One turn or mirror swaps these rows in pairs. Which row does each one swap with?
The rows were stretched afterwards, more along some directions than others.
pufot: [ 0.18 -2.54  0.36  0.98  0.98  0.56  0.14 -0.71 -0.14  3.09  0.80 -0.41
  1.18 -0.99 -0.81 -0.64 -2.60  1.64  2.17 -1.22 -1.80]
giv: [ 1.54 -3.55  2.04  1.35 -0.56  3.11 -1.98 -2.54 -1.75 -0.67  1.75  0.13
 -1.29 -1.28  0.17  0.86 -2.96  1.19  3.43 -0.95 -2.90]
rosip: [ 0.08 -1.60 -0.08  0.56 -0.68 -1.23  0.09  0.53 -2.11  0.57  1.01 -1.24
 -0.27  0.32  1.75  0.89 -1.69  0.14  1.57 -0.60 -0.11]
mam: [ 1.61  0.45  0.08 -1.78  1.43  0.15 -2.18  0.93 -3.09 -0.23  2.87 -0.01
 -1.25 -0.69  0.98  0.21 -0.61  1.83  1.82 -0.91 -0.07]
fug: [ 1.16 -3.91  0.05  0.87  0.05 -0.90 -0.48  0.20 -2.35 -0.86  2.48  1.24
  0.26 -1.48 -0.03 -0.25 -0.36  1.76  2.71 -2.46 -1.98]
kozo: [ 1.03 -4.55  1.31  1.64 -1.15  1.91  0.95 -3.11 -0.64  1.66  1.32 -1.46
  1.64 -0.94 -0.44 -0.22 -4.74  2.28  3.86 -0.82 -3.84]
ditut: [ 1.18 -1.60 -1.61  2.23 -0.71  1.08 -0.24 -1.85 -1.87 -0.44  4.40 -0.98
 -1.95 -0.19  0.53  1.05 -1.12 -0.21  2.88 -0.69 -2.15]
timi: [ 1.91 -3.00  0.70 -0.06  1.30  2.35 -1.71 -2.43 -1.40  0.06  1.14  0.87
 -1.58 -1.18  0.03 -0.20 -2.20 -0.24  2.86 -1.52 -2.65]
zego: [-0.46 -4.09 -0.40  2.03 -1.14  1.59  1.33 -2.68  0.39  1.47  1.95 -1.43
 -1.11  0.35 -0.87  0.17 -2.29  0.12  2.00 -0.59 -3.26]
lafef: [ 1.72 -2.77  1.45  0.45  0.58  3.18 -1.95 -1.87 -0.72 -0.66  2.08  0.25
 -0.77 -0.47  0.56 -0.34 -1.84  0.27  3.25 -0.69 -2.93]
badof: [-0.93 -0.99 -0.71 -0.58 -1.57  0.02  1.04 -1.40 -0.02  0.85  1.25 -0.50
  0.16  0.66 -1.58  1.13 -1.42  0.91  1.97 -1.12 -0.69]
mufi: [ 2.82 -2.68  1.35  1.06  0.93  3.23 -1.87 -1.98 -1.83 -1.05  1.96  0.76
 -0.74 -0.21 -0.11  0.90 -3.07 -0.35  3.57 -0.88 -2.28]
fes: [ 0.72 -0.62 -0.39 -0.84  1.92  2.07  0.61 -1.20 -1.19  2.97  1.82 -0.55
 -0.88  0.27  0.41  0.42 -3.36  1.33  1.55 -0.06 -1.80]
gole: [ 1.52 -4.25  1.09 -0.08  0.18  3.37 -1.35 -2.29 -1.84  1.36  2.85 -0.70
 -0.98  0.06  0.87 -0.11 -2.99  0.94  4.47 -1.02 -3.47]
bif: [ 1.68  1.36 -0.89 -2.01  1.40  0.13 -2.12  1.04 -2.93 -0.49  2.68  0.29
 -2.69  0.23  2.48  0.56 -0.25  0.96  1.57  0.24 -0.45]
geziv: [ 2.37 -0.25  0.10 -1.62  1.09  0.08 -2.66 -0.24 -2.20 -1.53  4.14 -0.29
 -2.73  0.50  1.58  1.09 -0.79  2.03  0.70 -0.54 -0.23]
loso: [ 2.58 -0.67 -1.03  2.46  1.20  0.36 -1.08 -1.94 -2.58 -4.72  2.71  0.39
 -2.12 -1.94 -1.56  2.40 -1.81  0.07  0.51 -1.07 -0.62]
kevug: [ 1.23 -3.68  0.59  1.53 -1.73  1.60  0.19 -0.46 -1.88  2.38  3.15 -0.59
  1.02 -0.08  0.25 -0.35 -1.99  2.09  5.32 -0.62 -5.05]
Gopuf: [-1.03 -0.69 -0.53 -1.69 -1.88 -0.47  0.59 -1.21 -1.13  0.53  2.49 -0.92
 -0.45  0.29 -1.78  0.23  0.03  1.72  3.25 -0.79 -1.66]
mato: [ 0.68 -0.75 -1.18  0.08  1.67  1.28  0.20 -1.50 -1.06  1.32  2.74 -1.16
 -1.21  0.18  0.15  1.80 -1.73  1.19 -0.25 -0.14 -0.99]
rusem: [ 1.51 -3.99 -0.02  1.95  2.41  1.22  0.50 -0.62  0.16  2.02  3.27 -0.54
  0.69  0.44 -0.91  0.39 -1.49 -0.56  2.62 -0.64 -2.17]
kisor: [ 2.01 -1.98 -0.53  2.02  0.83  1.83 -0.29 -0.32 -1.71 -0.99  3.99  0.03
 -1.22 -0.18 -0.55 -0.19 -2.44  1.72  0.77 -0.73 -1.08]
kep: [-1.16 -1.02  0.24 -0.77 -1.53  0.04  0.81 -0.95 -0.53  0.77  1.11 -1.11
 -0.35  1.51 -2.10  1.00 -1.83  0.60  2.41 -0.57 -1.44]
koma: [ 0.39 -1.18  0.31 -1.17  0.91  1.88 -1.88 -1.04 -0.71 -0.76  1.70 -0.29
 -3.76 -0.03  1.89  0.72 -0.87 -0.59  1.28 -0.41 -2.27]
Sefiv: [-0.02 -3.43 -1.20  1.92 -0.24  1.29  2.25 -2.01 -1.51  1.54  1.78  0.17
  0.35 -0.02  1.00  0.71 -2.40  1.12  3.73 -0.75 -3.89]
Kizu: [ 0.59 -1.82 -0.52  1.62  2.59  0.82  0.72  0.04 -0.35  1.70  2.07  0.33
 -0.65  0.34 -0.44  0.04 -2.05  0.03  3.12 -1.17 -1.19]
mus: [ 2.92 -3.50  0.50  3.19  0.82  2.78  1.59 -2.44 -1.28  0.49  3.57  0.33
 -0.41 -0.64 -0.56  1.43 -4.72  1.51  2.23  0.66 -2.65]
lel: [-0.01 -0.31 -0.91 -1.58  0.37  0.91  0.64 -1.71 -0.38  2.44  2.39 -1.79
 -1.77  2.34  1.92  1.11 -2.76  1.45  1.09  0.45 -1.63]
bome: [ 1.82 -2.44  1.53  1.63 -1.22  1.19  0.64 -1.30 -1.72  2.10  1.99  0.00
  1.97 -0.33 -1.15 -1.15 -3.91  2.98  5.01 -0.33 -2.23]
Pap: [ 2.01 -1.53 -2.05  0.95  1.49 -0.76 -0.56  0.97 -1.23 -0.15  2.27  1.11
 -0.20 -0.25 -0.90  0.62 -0.03 -1.28  0.82 -2.31 -0.92]
kalo: [-1.60  0.45 -0.95 -1.32 -0.88 -0.34  0.50 -0.40  0.18 -0.31  1.25 -0.55
 -1.16  1.21 -1.29  0.31  0.10  0.26  1.33 -0.52 -0.97]
zefum: [ 0.81 -2.88  1.33  1.48  1.17  0.57 -1.14  0.76 -1.53  0.21  4.29 -0.78
 -0.25 -0.57 -0.60 -0.13 -0.55  1.72  4.03 -1.36 -1.06]
zop: [-1.55  0.03 -0.67 -2.88 -0.43 -1.21  1.60  0.57  0.19  2.32  1.02 -1.34
 -0.01  1.53 -0.25 -0.50 -0.66 -0.61  1.80  0.03 -0.81]
Fedi: [-0.07 -0.90 -1.75 -2.78 -1.30 -1.86 -0.05  2.05 -1.60  0.76  0.84  0.22
 -0.26  1.22  1.58  0.04 -0.61  1.12  2.23 -2.01 -1.78]
Batol: [ 2.09 -1.78  1.43  0.10  1.52  2.61 -1.19 -1.18 -1.68 -0.93  2.92  0.18
 -2.54 -0.82  0.10  0.30 -2.33 -0.35  2.44  0.64 -2.95]
Letes: [ 2.13 -0.44  0.08 -1.32  0.62  0.02 -1.98  0.51 -2.87  0.39  2.26  0.75
 -0.63 -0.65  1.72 -0.08 -0.88  2.98  2.60 -0.77 -1.31]
tuv: [ 2.08 -2.46 -0.75  0.78 -1.18  0.22 -1.10 -0.54 -1.64 -1.36  2.99  0.81
 -0.27 -0.51  0.43 -0.54 -0.08  0.89  4.08 -1.39 -1.83]
Zomib: [-0.59 -0.27 -1.77 -2.34 -0.67 -0.86  0.58  0.00 -1.25  0.96  1.78  0.18
 -1.24  1.45 -1.01 -0.02 -0.69  0.99  2.91 -1.42 -0.85]
tigev: [ 1.06 -3.91 -0.24  0.58 -0.66  3.04  0.84 -1.73 -1.09  1.20  3.48 -1.32
 -0.66  0.61  0.81  1.53 -3.47  1.52  2.60 -0.29 -4.81]
Desub: [ 3.04 -1.16 -0.41  4.11  3.00  2.34 -1.59 -2.35 -2.46 -2.72  2.51 -0.13
 -2.06 -1.24 -0.88  2.38 -2.65 -2.03 -0.26 -0.65  0.55]
piv: [ 1.08 -1.09 -0.17  0.89  0.80 -1.18 -0.82  1.49 -2.10 -0.72  3.12  0.59
 -1.00  0.20 -0.61  0.25  0.63  0.85  3.83 -0.39 -1.66]
Visu: [ 0.84 -1.40  0.72 -0.25  2.08  1.86  0.06 -1.13 -0.79  1.98  2.96 -1.18
 -0.61  0.25 -0.36  0.93 -3.74  1.96  0.65 -0.41 -1.50]
vafo: [ 3.05 -0.62 -0.30  2.75  2.09  1.72 -2.30 -0.78 -2.82 -2.81  4.53  0.56
 -0.87 -2.36 -0.75  1.79 -0.55  1.33  2.15 -0.41 -0.77]
kefeb: [-1.91 -0.71 -0.34 -3.70 -2.06 -0.77  1.22  0.15  1.05  2.26  2.54 -1.42
 -0.28  1.53 -0.28 -0.57  0.14  2.11  2.31 -0.50 -1.57]
Neto: [ 0.07 -1.51 -0.21 -1.89  0.90  1.20  0.91 -0.70  0.03  3.85  2.69 -1.67
 -0.55  1.14  0.50 -0.04 -2.45  1.57  0.69  0.31 -1.48]
fon: [ 1.02 -1.46 -1.36  1.08  0.07  2.31  0.33 -0.47 -1.73  2.12  1.12 -0.63
  0.49  1.30  3.58 -1.06 -3.31  0.49  3.60 -0.43 -2.08]
firad: [ 1.86  1.52 -0.28 -1.25  2.08  0.32 -2.17  0.79 -3.10 -0.87  2.50  0.31
 -1.33  0.01  2.03  1.09 -1.54  1.39  2.06 -0.61 -0.16]
rabu: [ 1.81 -4.32  0.27  0.78 -0.76  0.29 -0.35 -0.95 -0.44  2.40  2.82  0.35
  0.22 -0.74 -0.19 -2.04 -2.36  1.26  3.48 -2.33 -2.61]

Gopuf swaps with timi
mam swaps with fes
tuv swaps with zego
kefeb swaps with koma
lel swaps with geziv
mufi swaps with kep
mus swaps with rosip
fon swaps with kisor
zop swaps with Batol
bif swaps with Neto

